Rotation paths and how fast each direction turns (degrees each step)
Each turn is a multiple of 5 degrees from 10 to 175, or 0.
Each row of a path follows its step; steps can be skipped.

step 2: [ 15  16  16  24  -9 -10 -13 -14  28   3 -18  10  31  -1  -7  11 -18   5
   8 -25  21  -2  -5   7  -7  -8 -15   1   7  -3  12  -1   8 -15  15 -21
  -6 -44 -13  -8 -12   2  21  14  -3 -13 -20]
step 6: [ 26  15  -3  -4 -10  -2   0 -15  -9  -4  -3  11  -5  22  10  27 -16  -3
  29   7   0   7  -6  10  21   5  17  -2 -10  -5 -21 -32  -3   2  26  -7
 -16 -37 -13 -17   5   3  23 -13 -29   3  -3]
step 9: [ 15  14   0 -11   6 -14   7  -5  12   9   8  -3 -37  11  12  32  -1  12
  27 -32  30 -18 -13 -11  -4  21 -12 -10  19   4  21  -2 -13  12  27   5
  13 -22  -5  11  -4  -4  -6   8   4  -8   5]
step 12: [ 17  -9 -16 -14  11   2 -15 -21   1  13  -2  -4  27   7   4  12   0 -15
   3 -15  23 -24 -19 -18 -12  -4   7  -1 -14 -17 -27  21  -4   5  18   7
  15 -15 -29  -2  -9   3 -17  14 -39   0  -1]
step 13: [ -3  36 -16  16 -17  -1   4 -23   6 -26   3  -3  16   6  29   8 -31  21
   7 -25  18 -14   4  -2  -8  -8 -15   0  -5   7  -8  12 -21   0  17  -1
   1 -26  -7  -3  12 -14   7  -8   8  18  29]
step 14: [  3  -8   9   1  -3 -13 -30 -11   5  23  -5 -35  18  -2   3  12 -12 -11
  23  -9  15   0  -2  -6  -1  15  37  13  15   0   8  42  -7   8  24  -3
   5 -19 -10   8  11 -15  12   6 -21   7   4]
step 18: [ 13  -3  12  17 -15 -17  -8  26   0   0  -1   5  -3  10 -16  -9 -23   0
  -7 -34  12 -17 -12  -6   4  -8   0 -25  12  15   2  11 -17  -6  15 -11
  -1 -40 -22  -6  -3  -5  34   6 -29 -16   7]
step 21: [ 25  -9   0 -19 -25  -3   5 -30 -34   1   6   1  -1  14   0  14  16  10
  26 -10   4  -3  -7  11   9 -15  16  22   8  22  -8 -20 -10  -7  27   4
  16 -16 -24  13   2  -8   9  -6 -25  -5  11]
step 28: [  1   8 -20   5 -13  -8 -13 -37 -13 -18   4 -25  23  12   5 -10 -34   0
   1 -16   3 -22 -29  -3  -6  -6   4   3   9 -18 -16  11   1  12  14  10
  -4  -7 -29  -5   7 -21   7  16 -14  26   2]
step 29: [  5  29   6   6   1 -18  -1 -16  28   1  -2  -9  10   3  21  18  -9   1
  21  -6  26  -9  13   8  -9  21  19 -14  10   5  -5  24 -10  -1  17 -18
  12 -49 -12  -8   8  -2  -3 -17  -9 -15  12]
Directions:
[ -1   4   0  -3  -7  -3  15  -3  -1  -5   6   1  11  -5   0  -5  -2  -6
   1   3   3   1  -3   2  -3  -1   1  -1   2  -2 -12   6   2  -5   5   0
   0   3  -8   4  -2  -3  -4  -3  -2  -5   4] : 45
[  8   5  -1   4  -5  -1  -6  -1   7   1   4   2 -11  -4  14  -4  -1  -2
  -7   6   1   2  -5   4  -7   1  -2  -2  -7   2   4   0   1  -7   6  -6
  -5   4   0   0  -1  -1   4  -2   0  -2   0] : 160
[ -4  10   3   4   3   2   2   4   3   1   3   7  -6  -6  -2  -4  -4  -5
   9  -2   1   2   5  -5   7   0  -7  -2   1   3   1   2  -6  -1  -3  -8
  -8 -13   0   2  -3  -2  -5   1   7  -3   1] : 160
[  1   5   1   4   3   2  -5  -8   8  -1  -4  -4   8   0   0 -10  -2   1
  -5  -1  -5   1   1  -2  -2   9   7  -2  -5   2  -2   1  -5   5   0  -4
   8  -1  -2   1   2   3  -1  11   7  -2   7] : 25
[ -4  -1  -2   6  -3   1   1  -1  -4   1   0 -14   3   6  -1   7  -1 -12
   4   3   1   3  -7   4  -6   5  -2  -1   3   6  -2   0   4   1   0  -6
  -8  -1   7  -3   2   3  -4   6   5   0  -7] : 125
[-2 -3  7  2  2  5 -1  0 -8  6 -1  7 -1 -9 -7 -2 -6  2  1  2 -5 10 -6  6
 -9 -2  0  0  0  8  3  7  1  2  6  4  4 -2  2 -1  6 -3 -4 -3 -1  6  4] : 110
[  3   4  -3  -3   4   3   0   0  -2  -7   2   2   5  -1   0   5  -3  -1
   7   0   3   8  -7  -8   4   6 -10   4  -9   0   2   1   6  -2   0   1
   8   3   4   2   3  -6  12   3   2  -3  -2] : 100

step 1: [  3 -23 -17 -14 -23  -6   0   0  -6  30  23  15  16  33  24  -6   2 -12
 -20  -6   0   3 -19   3  22  11 -13  -9  -6   6  20  -8  12   8  -1  40
   6   4 -13  26 -19  -1  -3 -13  -8 -20   5]
step 5: [-14   7  -2   9 -17 -25 -11   5   5   4 -10 -31 -10  15  28   1  -6   8
 -14 -23 -11 -22  -6  -2  -7   3   6 -26 -13   9  13   5  12 -20  -5  -5
 -10   3 -44   5  13  -4 -22  15 -24 -27  -1]
step 10: [-15 -22 -29  -5 -19   8 -13 -17  11  -3   8  -5 -32  -3   0   0  -1  -8
  12 -18  -3  -7   8   8  11   0  -9   4 -44  25  -7  -4 -12 -21  13   9
   0 -20 -12   6  -2   6  -5  10 -37 -26  -6]
step 11: [-31   1 -33 -19 -30  -9  21   5 -22  26   9   6  -9  16  -3  -5 -18  -6
   8 -19 -10  -3 -25  12  -8  -4  -9  -6 -27  15  11  11   0   7  14  -6
  -7   1  14  27 -25  19  -6  13  -2  -6   3]
step 17: [-11  19  24  18 -16 -20 -33  -3  -8  -3   1 -12 -10  -6  11 -18 -16   3
  24 -33  -8  -9 -10   6  19   3   2 -16 -23 -18  -8  21  11 -11   3  -2
 -18  -3  10   9  -9 -22 -32  15  -1 -22   8]
step 19: [-17 -17 -12  -9 -14   2   3  -7 -19  17   6  12  26  11  -8  -5 -13  -6
  26   7  -2  10 -11  12  29   3 -12  15 -20 -30   1   6  10 -10   0   3
  -2 -28  29  22 -17  -8 -17  25   3 -10 -27]
step 20: [-20 -33  -4  -7 -13  10   7  -8 -18   1  10   1 -11   3  -4  -2  14  -8
  -5 -18   7 -10  20  15   2  22 -24  17  -3   0 -13  23   9   2  -9  11
  15   7   4  -2 -21 -17 -16   1 -32 -23 -47]
step 21: [-26 -11 -18 -10  -3  -1 -22  -6 -20   9  18  26 -20  12  12 -17   2 -18
  16 -24  24  19  -2  21  -7 -14 -11   7 -22  14   4 -11   0  15  12  -5
  10 -18  -5   7 -15 -29  -9 -15  11 -18 -18]
step 24: [-32   3  -4  -5 -27 -26  16   5 -13  45 -13  -8  20   3  10  11 -19  14
  -5  -5  -9  -8 -27   3  -9  16 -11  10  -4 -15  14  11  10   7  -6  12
  18   7  -2   8 -23 -15 -31  -1  13   3   0]
step 27: [ -4 -27 -13  14 -16   4  -7   3   7 -15  -7 -15  15  -8  -5 -12 -16 -13
   7 -21  18   7   0   2  22  35  25  -2 -24 -26   6  -8  -4 -16   5   4
  -3 -28   5  -2  15 -15 -40  -8   0 -21 -13]
Directions:
[ 2 -1  0 -3  0  6  7  1 -5 -2 10  4  4 10  3 -1  3 -1 -4  6  3  1  1 -9
 -2  4  7 -6  1 -2 -4  3  7 -9  0 -8  5 -3 -1 -1  1 -5 -2 -5  2 -4 -8] : 55
[ 1 -4 -3  8 -1  6 -6  1  6 -9  3  1 11  3  7 -1 -1  3 -2  1  1  1 -7  0
  3  4  2  0 -6  4  2 -6  1 -4 -3  5  1 -7 -7  3  0  7  4 10 -1 -1  4] : 85
[  3  -7   1  -4   0  -6  -3   4  -7   1  -8   3   0   6  -3  -3   0   8
   3  -6  -5  -2  -2   0   0   4  -1   7   6   1  -1   2   9 -10   4   5
   4  -1   3   4   9  -2  11  -1   2   1   3] : 60
[-10   6   4   3   6  -1  -2   5  -3   2   0   8  -1   3   1  -3  -5  -3
   0  -3   4  -1  -4  -2  -4  -4   0  -3   4  -2   2   1  -1  -1  -2  -8
  -6   0   9   5  -2  -2   4  16   4  -2   0] : 170
[ -3   2   2   2   1  -1  11   2   2   7   7  -2   6  -1   1   3   3   6
  -1  -3   7  -6   9  -2   0  -8   2   9  -7   1   9  -1   5  -3   3   3
   3  -3   5   0  -2  -1   2   2 -10   0   4] : 80
[ -1  -2   0   3   1   4  -8   0 -10  -1   0  -1   4 -11   2   2   3   5
   5  -3   8  -3  -2   1  -5   3  -2  10  -5  -1  -6   3   4  -2  -3  -3
   2  -1   1  -1 -10  -2  -6  -1   9   6  -4] : 10
[ 3 -6  2 -3  8 -2  3 -7 -2  6  5 -4  8 -3  4  9 -2 -6  3  0  0  0 -3 -4
  9  1 -8  0  6 -8  2  0  7  6 -3  0 -2  4 -4  5  0  0  7  3  2  0 -6] : 60

step 2: [ 17  31  -3  13  -4  20  17  11  -1   7  -5   7   1  20  -2  27   4 -32
 -18 -19 -28 -10  13   4 -30  13 -10 -29 -20   1  42   2   9  20  -3 -12
 -13  -7 -13  10  -3  34   7   0  -1 -17   8]
step 5: [-11  11  23   6  21  19  11  -1 -10  14 -21 -10   5  17   7  21  -8 -23
  -7 -27 -10   2 -19  32   4  20 -27 -29 -15  27  19  -4  14  18   1   9
   8 -13  16  -9 -43 -16  24   8  -1   1   1]
step 6: [ -8   2   1  12   1  17   5 -10  10  11 -10   2   9  44 -18  32   4 -39
  -5 -25 -25  12   2  32   7  17 -11   5 -10   4  16  17  13   1 -15  -1
   6 -26  -6 -27   0  24  20  15  -3 -19  23]
step 7: [ -9  10 -12  23  -3  -8  -8  -7  10  15   1  15   2  29  20  22   9 -27
 -14  17  -4  -2  -2  26 -32   2   0  34 -19  14  19   1  -1  39  -7   3
   2 -26   2   1  26  32  10  18   6   0  21]
step 8: [-22  21  18  22   7 -16 -22   0 -23  -1   3  12  16   0  27  18  -2 -17
  -7  14   1  -1 -34   8 -15   5  -5 -13  -9  18  22 -15  -4  48 -26  30
  15   0  10   9   0  20  21  -9   6  12   2]
step 13: [ -9  17  31   8  26  10  10   3  10  29  -7   1   2   1   5   1 -24 -26
 -12 -28 -10  -5  -8  -1 -11   5  12  -7 -40 -10  12  -2  -3  26 -36   9
  12  -3  -1  14 -19  -1  39   1  14  18  26]
step 15: [-10  18 -36  19   2  19  -5   4   7  28   1  -1  -5  12   0   6  22 -18
  -3  -2 -21  -9  -9  12 -32  -1  -7 -31  -1  28  17 -19 -10  29  -5 -24
  -1 -28  -2   7  20  34 -13 -19  12   4   3]
step 20: [-26  13 -22  31  18   6 -13  -9 -12  12  15  -1  19  19   3 -20   2 -17
 -21   6 -13   8  -7  23 -21  -3   0  12 -11  18  18   5   5   7 -16  14
  25 -14  30 -14  -8  42  16 -10  -1  17  27]
step 24: [ -4   1  13  16  29   5 -11  24   0   4  22 -23   5  26  28  -3  -4 -13
 -21  18 -23   4 -31  -1 -12 -13 -15  -6 -23   4   4  11  -5  36   3  10
  -2 -19  17   7   1  19   6  12 -24  13  42]
step 30: [-16  33   2 -16  12  -4   0  22 -25  40  -6 -35  -3  14   5  14  -2 -15
  -8 -30 -12 -26 -13  -1  -4  19 -21 -27 -20   8   7   3   1   2 -26   2
 -18 -21  14  -5 -16 -10  23   7  -4   0 -10]
Directions:
[ 2 -4  8 -3  3 -3 10  2 -1  6 -2  2 -5  7 -7  7  8 -6  5 -5  2  3  0 -1
  1 -6  7 -4  1  2  1 -7  0 -3 -3 -7  1  4 -1 -5 -7 -8  2 -3 -3 -2 -2] : 85
[  6  -1   2  -1  -8  11   1   2   4   3   4   1   3   0 -12   0   2   4
   7  -1   4   5  -3   9  -3  12  -2   9  -3   3   3   2   2   3   2  -2
   2   0   5  -1   4  -1   1  -2  -3  -5  -6] : 70
[ -3  -6   3   1  -3   2  -2  -3   6  -3  -5   3  -4 -11   1   9  -5 -11
   3  -5   6   1   4   3   6  -3   3   0   3   2   6   3   2  11  -1   2
   4  -7   1  -1  -1   4  -4   2   6   3  -4] : 10
[ -7  -5  10   3  -3  -5  -4  -3   4   1  -9   3   3   5   1   5  -1   3
   3   6   0  -4  -9   0  -2   0   2   5   7  -1   7   4  -6  -2   6   7
   4   2   2  -5   1   0  -3   0 -10   0   7] : 25
[ 2 -1  5 -5  2  2  8  3 -1 -1 10  0 -1 -3  1  4  8  7 -8  3 10 -7 -1  3
 -2 -6 -5  0  7  8  3  4 -5  1  1  5 -4 -3  3  0 -1  4  6  4  0  7 -1] : 110
[  9  -3  -6  -4   0  -6  -6  -4   3   6  -3   0  -2   0  -2  10  -3  -2
  -1  -3   1 -10  -1   6  -3   4  -1  -1  -1  -4  -5   3  -5  -5  -1  -4
  -9   1  -7  -2  -4  10   3   2  -3  -6  -5] : 90

step 0: [ -5  12  17 -13 -15 -20 -24 -12  33  16  15   8 -13  14   6 -20  12  19
 -13  26 -32 -12  -6  -8  32   8  -4   7  25  26 -17 -21 -12   6  10   7
   0   4  -1  15  19  -5  -3  -4   1  -7  -1]
step 2: [-24  19  -5 -11  21  34  19  -6  19  22  -6   4  30  25   2  17 -18 -29
 -11 -12 -18   3  -7   3   0 -13  25 -30 -17  16  -1  -5 -15 -11  -4 -12
 -16  13   1 -10  -6  -4  -9   3   2   2  16]
step 4: [  2 -19 -22   5  29 -33  -3 -24 -32  -2  -3  25  -9  -4 -15  -7 -26  -2
  -4  10 -24   4   4  19 -12  20 -23  19  12   5  22  -9   9  -4  -8   2
 -17  24 -12 -21 -13  -4  -2   1  -3  11  12]
step 5: [-16  -1 -32   1   1  -1 -31 -17 -18   8  -1  14 -16   7  20  -4  18  -2
  20  11  -7  -1   9  13  15  -3   8  37  14   0  13   7  15  -9 -20  21
  18 -26  -6  -5 -20  24  -9 -29  14   3 -12]
step 6: [ -9  -2  11 -19  16 -14  -7 -21  24  17   4  10   6   6   2   4  27  17
   4  12   5 -16 -12  41  20 -19  17  -8   3 -34  -2 -25  26  11  21  14
  17  -9  -1   6  -1  12  16  -1 -11   6 -15]
step 12: [ -7   4   5 -13   9 -35  12  -9  28  11 -20   2 -21  -3 -19  11  11   7
  14  -3   3 -38  -2  -5  -2 -13 -22  19   7  -5  -3 -19  -3   0  -5  47
  -9   4 -13  -2  12   8   7  -1  -4  -6  35]
step 13: [-40  23   0  17   2 -36 -12 -16  -3 -21   6   5  23   2  -8   2  -6   0
  17  31 -21 -16   0  10  20   9  -4   1  16  17  -5 -18 -21   6   9  -3
 -22   2 -13  -3   7  12 -29 -18   7  -7   6]
step 18: [ -3 -20   9 -34   2 -19 -26   1   8  11  11   2 -19 -28   0 -31   9   8
  24   4 -22 -21 -10   2   7 -28   6  13   4  10   6  21  17 -21   2  16
  19  -8  -6   6   5   4 -17 -32   7   1   1]
step 20: [-12  29  40 -24  24   9  12  15  -9  -9  -8   2   9  18   6  -6   5 -16
 -17  12  22  -7   3 -23  -1  -8   8 -25   2  12 -17 -23   9  -2 -10  12
  10 -11  -1  17   1  10  -7  16   6 -18  39]
step 24: [-27 -16 -33 -12  25   7   1 -43   1  11 -20 -10  14 -21  14   2  15  -1
  30  16   6 -18   1   9   5 -23   9  11 -10  -9  19   8   5  19 -29   7
  13   3   2  20   3   6   6  -1   9   1  10]
Directions:
[  3 -17   0  -4  -4   4  -1  -4  -3   0   2   3   0  -2  -1   2   2   7
   2  -5   1  -7   5   5   3   0  -1   6   2   5   8   3   3  -1  -1  -3
  -5  -3  -6   2  -2  10  -2   5   1   0   9] : 55
[  6   2  -6 -10   0   6   0  -1   3   0   1   6  16 -10   2  -1   1  -4
  -2  -6   7   0  -3  -2   1  -7   1   0  -3  -3  -1  -7   1  -1   0  -3
  -2  -1  -2  -1  -2  -1   9  -2   0  -6  -1] : 85
[  3  -5  -6   2  -1   1  -1   4  -2  14   3  -2   3  -1  -2  -2  -1 -11
   0   2   4  -3  10   4  -2   5   0 -10   2   4   1   9  -5   3   2  -2
   0  -2   2  -3  -3  -9   4   2  -1   4   4] : 55
[  4  -1  -2  -5   4   0  -7   2  -7  -2   2   0  -2  -3   0  -8   2   3
  -1  -5  -6  -1  -4   3   8  10  -1  -3   7   6   3   1  -5   5  -3   1
  -2   1   2   5  -5  -2   0 -14   2  -5  -9] : 80
[  0   6   2  -2   8  -3  -2   4  -6   4  -4   0   1  -4  10   0   4   4
  -3   0   2  -3   1  -3  -7   3   9   7  -7   5   2   2  -2  -2  -5  -5
   0   0  12  -7 -10   4  -2   3   1   0   4] : 115
[-1 -2  5 -1 -6  8 11 -6 -3  2 -5  6 -2 -4  7  0  1 -1 -3 -6 -4  6 -5  5
 -2  6 -4 -6 -4  3 -7  3 -6  3  3 -6  3  0 -3 -8  2 -1 -5  4  7 -5 -1] : 55
[ -5  -2  -7  -6   0   3  -6   6   6  -3  -2   3  -6  -2 -10   5  -4   5
   0  -3  -1   4   4   2   4  -2   9  -6  -2  -5   0  -1   0   1   7  -8
   8  -4   4  -8  -2   3  -6  -6   2   1   1] : 85
